One turn moves each row of this set onto another row. After a few examples, where does it send each row asked below?
z_686: [-10 -25   3  -3   2  -2  -9  11   3  -4  -1   7  -1   1   2   7  33]
z_565: [-11 -22   1  -3   3   3  -9   9   5  -4  -3   6  -4   3   4   9  35]
z_106: [  4 -15   4   6   9   2   3   6   6  -2   0  13   0   1  17   3  -3]
z_746: [-28 -16  -2 -13   3  -1  10  16 -11  -4  10   8   4   9   9  19  11]
z_726: [-17 -15   7 -13   7   2   4   6  -6   2  22  14  -8  21  11   5   4]
z_583: [-16 -12  11 -18   3   5  -2  -7  -4  -2  12   0 -20  21  10   6   3]
z_609: [-10 -23   3  -5   2   1 -11   5   6  -5  -6   2  -6   2   3   8  34]
z_891: [  4 -11   3   4   9   8  -1  -3   9  -3  -7   5  -8   2  20   3  -2]
z_998: [-25 -13   7 -21  -3   2   0  -3  -8 -10  -6 -11 -12   8   9  18   8]
z_577: [-15 -26   3  -5  16 -14 -10   6  13  -7   2  -8   2  -7   8   8   2]
z_408: [-19 -24  -5  -2  21  -8  -4  12  14  -4   7   0   7  -4  11  11   6]
z_995: [  1  -8   2 -20  20  15 -12   8  -8   0  -1  -1  -7  -6  12  -4   4]
z_760: [-19 -10   3 -14   9  12   2  -2  -3   0  16   7 -15  24  13   9   8]
z_945: [-11  -6  -5 -12 -10  18  -9  -5 -10  -5   2  -8 -14  -4  16   5   1]
z_312: [-23 -20  11 -18  -5 -12   5   9 -13  -8   2  -2  -3   4   4  14   3]
z_696: [-20 -20 -10  -2  23   2  -7   3  18  -6   1  -6   0   0  15  14  10]
z_929: [-14 -17  16 -17   2  -4   0   1  -8  -1  17   6 -14  18   7   2   0]
z_226: [-23 -18  -7 -10   1 -12  -1  14 -11  -3  19  -8   1  -5  -3   4  10]
z_331: [  5 -15   8   3   6   1   0   1   6  -3  -5   6  -5  -1  17   0  -6]
z_909: [-30 -11  -6 -15   5  12   6   4  -6  -5   1  -2  -7  13  13  24  15]
z_784: [-26 -12 -18  -7   8   4   1  12  -6  -1  19  -6   0   2   4  11  17]
z_810: [  2 -10   5 -20  19   9 -11  13 -10   0   0   1  -4  -8   9  -6   1]
z_876: [-26 -10 -15 -10   5   8  -6  -1  -3  -4   9 -19 -11   1   3  11  17]
z_231: [ -7 -14   4 -11 -14   2  -7   5 -15  -5   8  -2  -6  -9   9   0  -6]
z_32: [-12 -12  -7  -6  -7   6   1  16 -15   0  17  11   4  -6  12   3  -1]
z_904: [ -1  -6  -3 -17  23  18  -9  12  -7   2   2   3  -3  -4  14  -2   5]
z_284: [ -8 -25   6  -4   0  -4 -11   8   4  -5  -4   3  -4   0   2   7  33]
z_946: [-21 -15  -2 -14  -2  -7  -7   1  -8  -6   8 -21 -10  -5  -2   4   9]
z_562: [  1  -9   0 -17  22  12  -8  16  -9   2   5   6   0  -6  11  -4   3]
z_928: [-15  -6 -16  -5  -3  24  -2   7  -9  -1  12   5  -4  -1  18   9   6]
z_37: [-17 -21  -1  -6  18  -5 -12  -2  16  -9  -4 -13  -4  -4  11  10   5]
z_177: [  2 -12  -1   6  11   9   3   2   9  -1  -2  10  -3   3  21   5  -1]

z_909 turns into z_746
z_946 turns into z_876
z_583 turns into z_760
Now find these:
z_904 turns into z_562
z_609 turns into z_565
z_106 turns into z_331
z_945 turns into z_928
z_408 turns into z_577

